The same turns and mirrors carry the whole set onto itself, and each row onto the other rows of its family. Which rows share a family with each named row? Give them in list order.
These 16 rows form 4 families of 4 rows each.
zodas: [ 19   4  -6   2  -5  14  -6  -4  10   5   3   0  14   0  -8  27  12  -7
  -8   1  -8  -6 -16]
Kudiv: [ 18  -5  12  -5   3  23 -11  -7  19  -3 -12  -1  11  -5 -18  14   1  -1
 -21   4  -8  -5 -21]
ren: [  8 -10  10  -2  -5  18   5  -8  16  -7 -18   3  18  -2   0  -2  12 -12
  -1  10 -17  -6 -30]
kozu: [ 13   5  12   7  -3  -5  -3 -10  19  18  -6 -11   1   3  10  19   4 -12
 -19 -10 -22  14  -6]
duk: [  8 -10   8  17  -9   8   7 -21   6  13  -6  -3   4  -8   4  -3   9  -7
 -14   5 -21   0 -28]
fup: [  5  -9  21  -2  -6   1   8   8  14   9   2  14  -4   6   0   9 -10 -29
 -18  -7 -18  -6  -6]
bufeb: [ 11   0  17   8   1   5  -1 -16  18   9  -6  -9 -12  -9  -5   5  -8   2
 -30  -2 -20   5 -10]
kove: [ 11 -10  10   9 -19  -4 -12  -5  21  14 -10 -15  -1   7   3  15   3  -8
 -21 -10 -23   5 -16]
ter: [  2   0  24   6  -6  -2  14   0   6   3  -4  13   4   0   9  -1   7  -3
  -5  -6 -31  -3 -26]
Nizef: [ 11 -13  -5  -2 -10  16  -3  -5  17   1   4   0   8   3  -9  21   2 -12
  -6   0  -8 -21 -15]
tazed: [  8   3  17  -6   0  -1   8  11  10   6  -3  22   4   3  -1  11   2 -26
 -20   0 -12  10  -2]
Bev: [ -1  -5  -9  -9  -6  -1   6  -3  22  -9  -8   4   4  -4   3  12  14  -9
 -12  16  -4   8   3]
Gebeb: [ -4 -18   9 -17   6   6   3 -12  28  -9  -9   6   7  -6  -3  13   8   6
 -24   5 -11   2  -1]
vabo: [ -7 -24  14  -5  -2   2  15 -12  15   3  -8  17  17  -2  11   1  17  -9
 -14   4 -19   4 -16]
tuf: [  2   0  24  -6   3   1   6   9  10  -2   0  21  -5  -4  -9  10  -3   5
 -26  -5 -19   0  -9]
ler: [ -6 -19  -2  -8 -20  -7   2   6  23  -9 -12   6   0   2   0   6  10 -10
 -18  11 -11   4  -2]

Same family as ter: ren, duk, vabo
Same family as bufeb: Kudiv, Gebeb, tuf

The same turns and mirrors carry the whole set onto itself, and each row onto the other rows of its family. Which rows share a family with each named row? Give them in list order.
These 30 rows form 5 families of 6 rows each.
bafop: [-11   7  -1  15 -10  -2  14  -5  -9   1  -3   4   4   8  13  -2   6  -4
   6  20   0 -14   1   1  10   3  -9  -8 -14]
naved: [  4   4   1   6 -12   9   7  13   2 -10 -18   9  -4 -10 -16   4  -3  10
  -5   5   1  -2   5 -19   1   0   7  -1 -11]
lek: [  6   7  -7  11  -1   5  24   8  -5   9  -9   6  -5   4  15  -6  -1 -26
   7   0   4 -19  12   6  -2  -8   4  -2 -16]
kis: [  1   0   1   7   3  -7   2  -1  11 -14  -9   1   7  -1 -14  15  -8  14
  -1   1   3  19   1   4   3   5  -6   4  -6]
mariz: [  6  -6   5  13  10   8   8  14   9  -4 -14  -3  -4 -13 -23   6  -3 -12
  -1 -17   0  -5   0   3 -11 -10  -6  -8   4]
vod: [ -7  -4  13  -5   8   5  14  -2  -1  -4   2  -4   6  11  15  -4   2 -10
  10 -10  13 -16   6   8  -9   6 -18  11 -11]
fizud: [  3   5   0   6   1   5  18   8   0  15  -3   6  -3  -6  12  -4   4 -27
  12   0  10 -17  17   1  -4  -7  -5   3 -20]
gib: [  1  -1   1  10   4   5  24   8   3  10 -10   9  -2   0   9  -4   2 -26
  17  -3   1 -26  11   5  -4  -6   2  -4 -18]
lide: [  6  -6   2   6  16   3   5  13  10 -11 -11  -5  -3  -6 -23  10 -10 -10
   1 -18   3  -1   1   8  -9  -7  -2  -3   2]
Pifa: [  2  -4   8   8   3 -14   8  -1  14 -10  -7   4   5   3 -20  15   6   9
   3  -2  -3  15   4   5   8   7  -1  -1   1]
ruri: [-12  10  -3   8  -9  -4  13  -2  -9  -2  -3   4  10  13  18  -4   0  -3
   2  15   6  -8  -2   5   8   2  -7  -3 -17]
liga: [  1  -5   9  11   5 -13  -1   1  11  -3  -8  -1   5   3 -14  17  -7  11
  -2  -3   1  16   4   2   1   7 -11   1  -1]
Zas: [ -1 -12  10   6   4 -13   2   1  13  -9  -4   4  10  -2 -18  17  -5  10
   4  -1   3  14  -2   5  -1   6  -7   0  -8]
suked: [ -4  -3   5  -3  10  -5  18  -1  -2  -5  -3  -3   5  15  16   1  -3 -11
  10 -16   7 -18   2  19  -4   0 -13   7 -14]
navav: [ -9   8   3  14  -9   2  14  -2  -4   2  -4   9  11  11  16 -10   3  -5
   9  15  -1 -10  -2  -4   7   9  -2  -6 -16]
rig: [  4 -10   8   8  10   6   7  17   8  -4 -13  -8  -6  -5 -24  10  -8 -10
  -5 -15   5  -7   5   4 -15  -2   0  -5   6]
zim: [  3   0   1   7 -12   9   9  14   7  -6 -13  11  -1  -8 -19   7  -7   3
  -2  11   5   7   8 -14  -5   5  13  -6 -11]
Nanim: [-12  11   4   8 -13  -3  12   2 -11   1   0   4   8   9  16  -2   3  -6
  -2  17  -1 -12  -3  -3   2   0   0  -9 -12]
Zeged: [  1  -6   9   9   5  -7   7  -6  16  -9  -7   3   5  -3 -12  19  -2  13
  -1  -6   0  15   4   2   2   3 -13   7  -5]
befat: [ 10   0   0   8 -12   3   6  20   6  -2 -18   5  -4  -7 -17  11  -4   6
  -5   9   4   1   9 -14  -1   2  11   1 -13]
Vug: [  8   5  -2   7  -2   7  25   5   0  10  -8   4 -10   2  12   1   1 -24
  13  -6   0 -24  16   3  -3  -5  -4  -6 -17]
ket: [  7   5   0  -2 -11   4  11  18   9  -9 -14  11  -3  -5 -24  11   2   2
  -1   2   1   0  10 -11   4   2  14  -6 -10]
ril: [ -3  -3  10  -2   4   2  15  -4  -1  -7  -1  -8   5  14  16   4   2  -5
  12 -13   5 -23  -3  12  -2   6 -19   3 -13]
bem: [  9   4   2  10  -2   0  23   7  -2  15  -8   2  -5  -2  14  -2   4 -26
  11  -7   0 -17  12   8  -9  -9   3  -5 -11]
vagu: [ -5  -6  15  -8   2  -5  18  -2   1  -6  -3  -4   8  15  18   6   4  -3
   9 -10   2 -15   3  14  -9   2 -13   8 -14]
niku: [-12  -3  11  -4   5   2  18  -6   6  -3  -1   0  13  13  15   3  -2  -8
  14 -14   5 -16   1  15  -5   8 -15   0 -15]
pizal: [ 10 -14   8  10  11   4   7  16   9  -6 -10   1  -4  -6 -23   3  -9 -13
   5 -17   2  -1   1   1 -15  -1   4  -7   3]
rina: [-13   7   5  11  -3  -5   6   0 -11   3   3   6   8   6  13 -10   5  -9
   6  17   5  -9   2  -5   6   3 -11  -2 -14]
pufon: [  9   4  -5   9  -4   9   8  18   4 -12 -19   6  -6  -7 -20   3  -7   1
  -3   7   2   3   8 -12  -2  -4  13  -1  -9]
Sos: [  7  -3   7   4   8   7  10  15  10  -9  -8  -4  -1  -2 -27   8   2 -11
   0 -19   1  -2  -2   7  -7   1   3 -10   9]

Same family as rina: vod, fizud, Pifa, ket, Sos
Same family as liga: bafop, rig, befat, Vug, ril
Same family as kis: lek, lide, ruri, suked, pufon
Same family as pizal: gib, Zas, navav, zim, niku

The same turns and mirrors carry the whole set onto itself, and each row onto the other rows of its family. Which rows share a family with each named row? Give them in list order.
These 32 rows form 4 families of 8 rows each.
dit: [ -5   6   0  -1  -4   1  -1   8   7   3 -10  -3 -10  17 -14  -6 -22   0]
zudun: [  7   3  -1  -6  11  -8  14  11  13  -4  -2  -5 -11 -25   2   3 -22  12]
Mes: [  6  -4  -5  -8  12  -3  14   7  12  -9  -6 -12  -7 -23  -1  -1 -17  11]
riril: [  9  -1 -11 -11  14  -5  14   0   9   0  -6  -6 -12 -17  -8  -2  -5 -14]
mubi: [  4   9 -10   8   5  14  12   9   7  -6 -10 -12   0  16  -5  -4   5   7]
leras: [ -2   9   8   6  -8   4  -2  12   1  -1 -14  -5 -10  14 -10  -6 -20  -7]
lasi: [  8   7  14  12   6  10  20  13  -5   3  -4 -16   2   8  -1  14  -2   3]
fidi: [  4   4  -5   9  -6  12   8  10   2  -9 -15  -9  -7  17  -9  -9 -12   6]
tigaf: [  7  -6   2   6  15  -6  -7  -5  12   7  -7  -2  -8  -3  14  11   2 -13]
dabip: [ 13  -7  -4  -6  15 -13   9  -4  13   7  -6  -8  -2 -14   3   4   4 -13]
mase: [  7  -3   2  -1  15 -10   2   0  25   0 -10  -7   1 -13   8   5 -16  15]
vugeg: [  6   1   6   8  16  -2  -6   5  25  -3  -8  -4  -4 -12  12  10 -16  12]
faf: [ 11  -8  -6  -9  12 -12  16   2  15  -1  -6 -12  -1 -22  -1   1  -9   6]
gofir: [  9  -4   2   4  16 -11  -5  -6  22   8  -9  -3   1  -7  12   8  -3  -4]
koga: [  5   4 -12   7  -2  10  16   7   4  -4  -6  -6  -6  18  -9  -8  -4  11]
falin: [ 10   9   9  14   2   9  23  10  -7   3   3 -10   1   9  -3   4   0   3]
dez: [ -3   7  17  -2  -5  -5   4  19  -3   9  -6 -12  -7   7  -7  11 -18  -5]
soke: [  6   9  18  12  -6   4  10  15 -10   3  -4 -10  -6   8  -5   3 -10 -10]
Liv: [ 10 -10  -8  -8  15  -5  14  -1   4   1  -5 -11 -10 -16  -2   2   3 -15]
Bisu: [ 12   8   5  15   5   9  25  13  -5   2   1 -14   4   7  -5   6   1  -1]
Vov: [ -1  11  20   5  -2  -2   8  13  -4   9   0  -5  -5   7  -9   6 -17 -10]
movif: [  3   1   4   6  14  -3  -6   4  20  -3  -7  -4  -6 -10  15   6 -18  15]
toru: [ 12  -6  -6   5  18   0   1  -8  14   7  -9   1 -11   0   9   9   2 -14]
rifim: [  6   5 -16   8   0   9  14  11   6  -5  -9 -10  -2  16  -8  -9  -6  11]
senof: [ 10  -5   0   6  15  -5  -8  -1  17   5  -6  -3  -6  -4  13  10   5 -11]
gemam: [ -4   5  -2   1  -5  -3  -3  13   9   4 -11  -3  -9  18 -12  -3 -23  -1]
Vom: [ -7   8  -8  -5  -6  -3  -3  16   7   1 -12  -8 -10  15 -11  -8 -11  -1]
sul: [  7  -7  -4  -8  11  -5  12  10  17  -7  -7 -12  -6 -22  -3   3 -17  10]
vol: [  2   9  19   8   0  -3   6  14  -4  11  -3  -8  -3   8  -8  11 -17 -13]
Kapab: [ 10  -1   5  10  14  -3   1   1  19   4  -5   1  -9  -6  19  13 -14  12]
Rog: [ 11   5   3  14  -4  13  20  12  -8  -5  -6 -13  -4  10  -3  -1  -3   2]
vasuf: [ 11 -12  -9  -9  11  -8   9   3   9   1  -6 -12 -10 -16  -3   3   5 -14]

Same family as vasuf: dit, vugeg, koga, falin, Vov, senof, sul
Same family as Mes: tigaf, Liv, Bisu, movif, rifim, gemam, vol
Same family as mase: leras, fidi, dabip, faf, gofir, soke, Rog

